Some points, one per row:
[ 38   0 -34 -29  49  -1 -19  21]
[-12 -49 -10   0   7   6 -20  33]
[-10   0 -26 -52  10  22 -18  19]
[ 27 -40 -32  -6  36  -2  17  12]
[-39   0   9  23 -11  -1  31  11]
[ -9  37 -22  22   9   7  -2   0]
[-13  -7 -11  14 -46  -3  -4  -7]
[ 10 -26  27  19  -7  14   3  22]
[-11 -34   3  32  18  11 -20   9]
[ 54  56  11  22  21 -23   3 -19]
[-20  33  18  40 -15   7  -8  -9]
[ 32 -10 -23   3  25 -13 -16   0]
[-18 -32 -28  -4 -13  39  13  14]
10 more points follow, each with its number after it:
[ 24  -3 -20 -66  24 -35 -35  13] 0
[ -8  -3 -17 -18  12 -16   1  -9] 1
[ -7 -18   2  -6  25 -24  -4  15] 2
[-66 -58 -33  43 -17  87  33  32] 3
[  4 -19  -6  -4  -7  16  13   1] 4
[ 43  65  20 -47  12 -51 -26 -23] 5
[ 10 -21 -14  29  -5  11 -14  -8] 6
[ 53  55  -1 -27  11 -47 -13 -15] 7
[-12 -69 -42   8 -30  25 -36  35] 8
[-23   9   6  25  -9  17  29 -12] 9
Which of these numbered points is nearest to each point below, looking only along the 2 directions in which the first points spread most? Its number follows each.
[-27 -68   1  14 -31  37  -8  23] > 3
[-12 -52 -15 -15   6  11  15  42] > 8
[-34   9  36  19  -4 -25  -5 -10] > 9
[-37   2  26  38 -19   0  24 -58] > 9
[ 51  84   0  11  10 -58  17   3] > 5
[ 31  43 -23 -73  40 -38 -18  35] > 0
[-22  33  -3  50 -28   1   2  -6] > 9
Here are 10 other points, each followed by its number:
[-28   8  -2  27   8  -7  -7 -35] 0
[-42  27   9  48 -38   1  13   5] 1
[-18  19  11  18 -20   3  22   1] 2
[ 10 -45  -3 -50  18 -10 -15  57] 3
[-16 -18  -4   5  13  56  17   7] 4
[-17  -8  21   8  -2   9  24   8] 5
[-23 -39 -11 -20  16  38   1  25] 6
[-37 -47   5  19   1  50  10  17] 7
[-19 -12  -1  32  -6  -9   3 -14] 8
[-12  13  30  -2 -12   4   5 -45] 9
The same question for these:
[ 47 -77  -6 -41   7   9 -10  39] > 3
[-14   4  -9   7  18 -17  19 -43] > 0
[-31 -59 -10 -27  12   6   9 -18] > 6
[  7   1 -27 -18  33  -1   4  37] > 3
[-13 -26 -11 -10 -12  11 -27   6] > 4
[-15  39  13   8 -15   9  18 -14] > 9
[-37 -29 -25  25 -21  25 -10   8] > 7
